One turning vector, and how many ticks it has turned:
The counts run from 0 to 339.
[-12   1   5  -3  15  -9  10 -24 -12  -2  -1   3 -16  -6  25  11   9  -5
  -5  12   4  -7 -13  -1   2  18   4  -7  -5   7  16   0   2  -8   4   3
   1] => 107
[ -4   8  -7  -7   1 -10  17   7  -6  -2  15  -4 -11  -6   1  -4   6  26
   8  16   3  -7   6  -7 -18   8  -7 -10  -7   4 -18  12 -13 -20  12   3
   3] => 151
[ -7  14  -3  -4   6  -6  10   2  -4  -3   9   2 -11   5  15  -3  25   7
   4  15  -4   8   2   0 -13  12  -8  -3 -22   5 -12   3 -13 -18  -9  -9
   2] => 257
[ -4  -5   1  -1  -4 -13  11 -20  -8  -8  18   5  -4  -3  17  13  -6   0
   2  13  11 -11  -9   6   3   8  12 -12  12   6   6   4  -7  -9  25  16
   0] => 214
[ -4   6  -7   1   1  -6  12  -9  -1  -7  27   0  -3  -6   2   4   4  13
   7   8   0 -10   9   4 -18   0 -10 -13  -8   2 -17  16 -10 -15  30   3
   3] => 232
[ -9  13   5  -4   8   1  14 -18 -10  -4  20   0  -7 -10  -1   8   8   8
   9  19  -1 -22  -5  -1 -12   6   9  -6 -11  10  -4   6   5 -14  18  -4
   9] => 222
[  1   1  -2   6  -1 -17  10   7  -9  -3  17  -1  -6  -1  20   2  -7   9
  -8  23   6  -9 -10  -6 -14  12  -9 -12  -3  16 -16  -4 -13 -14  -3   0
  -2] => 336
[  2   8   2  -2  -6 -11  12   6  -9 -10  22  -3  -4   3   8  -4  11   9
   6  18  -3  -6   5   5 -12   4 -15  -5 -18  16 -17   1  -7 -20  -4 -18
   6] => 155
[  7   5  -3  -8   2 -20  20  13  -7  -2  16  -5  -7   3   8 -11  10  14
  -1  17   7  -5   7  -2 -10   6 -12  -5  -8  11 -13   0  -6 -23   2  -8
   4] => 69
[ -3  12   3  -5  -3 -11  17   1 -11  -8  25  -2  -4   0  -4  -1  11  13
  11  20   1 -20   6  -2 -12   7  -5  -6 -11  11 -15   1  -1 -21   8  -9
   6] => 54
[ -1   3  -4  -5   8 -26  13  -5   0   2   3  -1  -5   8  20  -3  18   0
 -15   3   9  -1   4   1   7  11 -14  -4   3  16   8  -5  -6 -23   7 -12
   4] => 185
[ -7  -2  -1   0  -5  -9  13 -11 -15 -19  21   4  -8  -8  10  12  -7   6
  15  15   3  -9   0   3  -6  13   0 -13  -1  -7  -5   9 -10  -5  17  19
  -5] => 46
[  4   2  -3   4  -3 -12   8   7  -4 -12  27   5   7   9  16   1  11   2
   5  20   3   5  11   7 -12   2 -14  -6 -12   1 -15  -2 -11 -12  13   2
  -4] => 246
[ -4   8  -6  -2  -9 -10  14  -5  -5  -9  29   0   1   1  -4   4  10  15
  11   8  -2 -10  10   6  -9   3  -9 -10  -2   5 -15  10 -13 -18  23  -3
   0] => 49
[ -2  12  -1   3   8  -8  12   3  -6  -3  18  -1  -4  -2  12  -1   8   8
  -3  18  -3  -7   6  -2 -18   7 -16  -7 -21  10 -19   0  -4 -18   3 -14
   1] => 338
[ -5   1  -8   8   6 -18   8 -18   1  -2  10   1  -3   3  24   9   5  -3
 -17   6   7 -11  -5   4   7  11  -6  -9  11  15   7  -4  -9 -14  19  -3
   1] => 17
[  3  -5  -6  -1   7 -23  18   7 -13  -3   2  -7 -15  -4  23  -5   0  13
  -5  14  13   3  -3  -6  -7  20 -15 -14  -1   4  -7   0 -13 -13  -8   6
   0] => 168
[-11  11   5  -2   4  -4  13 -19  -7  -9  21   3  -5   0  -2  10  10   5
  10  14  -5 -24   2  -1  -5  10   1  -1 -11  10  -7  -1   4 -18  14  -8
   3] => 39
[ -8  11   2  -5   0  -6  11 -10  -8  -2  23   0  -3  -1   0   6   8  10
   5  20   2 -20  -9   0  -6   2  13  -2  -5  20  -6   0   1 -19  18  -7
   9] => 221
[-10   8  -2 -12  20  -9  12  -8  -3   5  -4   1 -10   2  19  -6  31   5
  -2  13   3  12  -4   1  -6  12   0  -4 -19   7   4   0  -4 -21  -1  -7
   9] => 90
[  3  -2   3  -7  -2 -10  16   0 -16 -16  15   1  -9  -9  15   3  -3   7
  17  24   4   5   1   6 -14  13  -6 -14 -14 -10  -8   8  -8  -4   3  16
  -1] => 61
[ -5   6   4   1   7   4   7 -11 -12  -9  17  -3  -8 -15  11  10   2   5
  11  16  -4  -5  -7   7 -23   5  -4 -14 -21   2 -14  13  -3  -6   9  -6
   7] => 324
[-11   7  -4  -5  11 -11  12 -21   4  -2  14   8   0   6   8   6  16   1
  -5   8   4 -11   6   1   4   7   4  -1   3   3   8   3  -1 -15  34   5
   3] => 115
[ -6   4  -8  -4  13 -24  13  -9   4   3   7   3  -1  13  21  -5  20   3
 -15  10  12   2   2   3   8   7   1  -1   7  10   9  -5  -7 -19  21   5
   3] => 99
[ 10  -7  -3  -4   1 -20  12   3  -8 -12  17  -2   0   7  30  -6  12  -7
   0  16   4  16   3  14   0   5 -15  -7 -11   3  -2  -2 -12 -10  -1  -2
  -1] => 78
[ -1  -2  -5  -2   7 -19   6  -5  -6   2   1  -6 -10   6  28  -1  17   2
 -11   6   5   8 -14   8   1   9  -8 -10  -3  20   3  -1 -15 -17  -9 -14
   8] => 88
[  4   4  -6  -4   6 -21  15   7  -2  -2  12  -4  -6   7  20  -8  17   5
  -8  11   3   0   6   2  -4   9 -21  -4  -8  14  -6  -2  -8 -24  -5 -17
   2] => 170
[ -8   3  -5 -14  18 -15  23 -15  -1   2  -3   4 -11   1  11   0  18   7
  -4   3   9  -3   9  -3   7  18  -2  -4   3  -3  10   3  -2 -17  22   4
   5] => 283
[-11   3  -5   0   1 -15  10 -19   2   0  18   8   2  12  16   7  13  -4
  -6  11   6  -7  -3   3   9   5  11  -2   9  11   9  -5  -7 -14  28   9
   0] => 114
[-15   6  -3  -9   9  -2  10 -24  -4  -4  12   7  -7   1   6   9  15   6
  10   9   2  -4  -4   8  -4   4  16  -8  -4  -2   6  11  -6 -11  30  12
   6] => 212
[ -6   1  -5   6  -6 -14  10 -19  -4  -8  20   5   0   2  14  13  -2  -2
  -2   8   5 -17  -4   5   5  12  -3 -10  14   9   1   0 -10  -9  24   7
  -4] => 32
